0: [202 101 133 175 150  69 175 109 147 219 148  95  84]
1: [ 52 231  56 111  65 120 159 142 105  60 165 184 177]
2: [116  74 163 119 103 116 255 159  66 123 137  71 101]
3: [147 100 110 157 126  96 139  88 106 187 118 170 144]
4: [122 127 135 150 165 204 162 146 120  76 142 134 145]
5: [118 118 145 136 156 199 185 163 116  96 133 115 149]
6: [119 135  87  77  79  85 121  92 103 173 144 131 155]
7: [119 108 152 120  89  69 159 118 109 131 104 151 136]
8: [ 61 202 116 239  91 171 128 213 110  37 144 193 194]
9: [ 82 185 137 199 136 139 146 119  77  59 105 139 125]
10: [ 96 160 193 241  62  88 165 104 115 119 143  85 125]
11: [102 146 110 172 167 175 134 151 168 113 177 133 177]
12: [124 122 171 108  45 179 121 127 124  57 191  62 184]
13: [141 119 161  75 207  75  80  80 120 137  51  29  58]
14: [200   4  38  55  92 105 115 158  63 121  81  45 121]
15: [ 87 121  38  78 174 115  51 167  86  56  83 143  88]
16: [162  57  31 110 168 122  41 154 113 114  39  98  90]
17: [ 96 174 144 139 106 116 157 117 127 158 127 190 157]
18: [101 196 135 124 176 159  32 102 143  78 146 139  98]
19: [144 140 170 165 126 136   0 170 186  89 113  78 117]
20: [116 188 162 142 128 237  14 139 197  45 200  72 138]
21: [135 111 167  70 188  99  92  85 118 103  65  55  72]
22: [234  68 119 149  62 120 173  46  87 185 148 107  65]
23: [112 133 120 225 134  44  72 190 108 170 109 199 156]
24: [152  76 134 146 114 130 161  94  93 186 110 146 149]
25: [ 95 129 131 178 160 169 169 187 122 101 143 139 167]

[146 148 145 191  30 120 199 140  54 126 180  78 149] 10 2
[209  92 179 226 180 159  85 122 228 192 183 117  85] 0 19
[182  61 107  45 108 122 154 129  85 152  83  78 109] 14 24
[ 68 159 110  98  85 129 101 206 118  89 165 186 171] 1 17
[132 119 147  33  40 194 195 111 104  99 167 118 173] 12 5
[176  91  82 203 134  59 117 118 111 204 114 134 150] 3 24
[102 136  42  94 171 143  88 133 167 116 109 150 111] 15 18
[127 100 151  62  83 128 130 131 136  81 124 141 125] 7 6
[142 207 169 138 116 219  34 124 181  82 179  74 108] 20 18
[234  80 125 160  60 106 177  54  81 179 146 135  66] 22 24
[178  64 148  58 135 140 139  70 101 156  75 100  54] 21 24
[100 136  58 133 212 160  62 191 153  92  70 155 167] 15 11
[210 100 144 204 161  45 194  84 143 235 159 100  82] 0 3
[ 77 145 122 183 159 179 173 189 133  97 161 158 189] 25 11
[ 26 244  50 132  88 112 182 108  90  63 179 205 179] 1 17
[133 150 181 174 129 148   0 144 196 101 130  90 136] 19 20
[154  73  89  99 147 132  69 160 104 114  71 114 131] 16 15
[127 202 150 141 109 230  28 124 183  64 212  75 139] 20 18
[146 127 113 142 133 133  91 122 160 142 119 138 126] 3 11
[ 98 193 132 123 157 176  29 125 163  83 131 127 109] 18 19
[129 233 146 136 123 245   7 104 184  54 185  71 126] 20 18
[ 98 123 199 220 125 159 200 184 145 141 168 113 196] 25 5
[178  88 139  59 113 152 131  78 109 146  82 159 153] 24 3
[ 71 237 103  78  80 157 106 104 130  82 163 165 182] 1 17
[107  91 159 139 105 115 255 161  64 123 149  74 116] 2 5
[126 226 126  96 151 127  92  77 169 144 148 142 109] 18 17
[165 114  71 123 153 116  94 113 126 117  99 116  82] 16 3
[100 132 103 149 180 163 150 139 166 117 163 135 162] 11 25
[210 106 181 235 188 145  86 128 227 196 174 122  83] 0 19
[ 97 198  97 106 184  99  80 120  98  62 121 157 121] 18 15
[ 39 234  61 111  91 115 141 129  77  64 169 209 165] 1 17
[162 108 175  89  80 180 136 111 127 113 155 113 127] 12 5
[146  69  95 136 177  45 105 131 138 187  74 178  81] 3 7
[120 141 106 160 146 112  60 183 111  81  61  29 122] 19 16
[134 204 153 177 165 110 126  91 159 204 134 141 125] 17 3
[137 159 184 186 134 154   4 160 182  95 141  72 118] 19 20
[103 136 206 224 135 159 190 180 139 142 166 106 192] 25 5
[141  88 124 138 191  84  94 154 160 160  68 154  96] 3 16
[ 65 133  56 126 218 131  61 180 172  93  72 163 158] 15 11
[ 84 171 127 114 117 168 133 181 137  46 176  52 180] 12 5
[143  78  78  77 147 102  90 121 113 149  62 123 120] 16 3
[ 71 185 106 255  97 158 139 216 103  38 143 215 212] 8 25
[ 83 158 174 238  82  49 178 127  75 129 137  76 121] 10 9
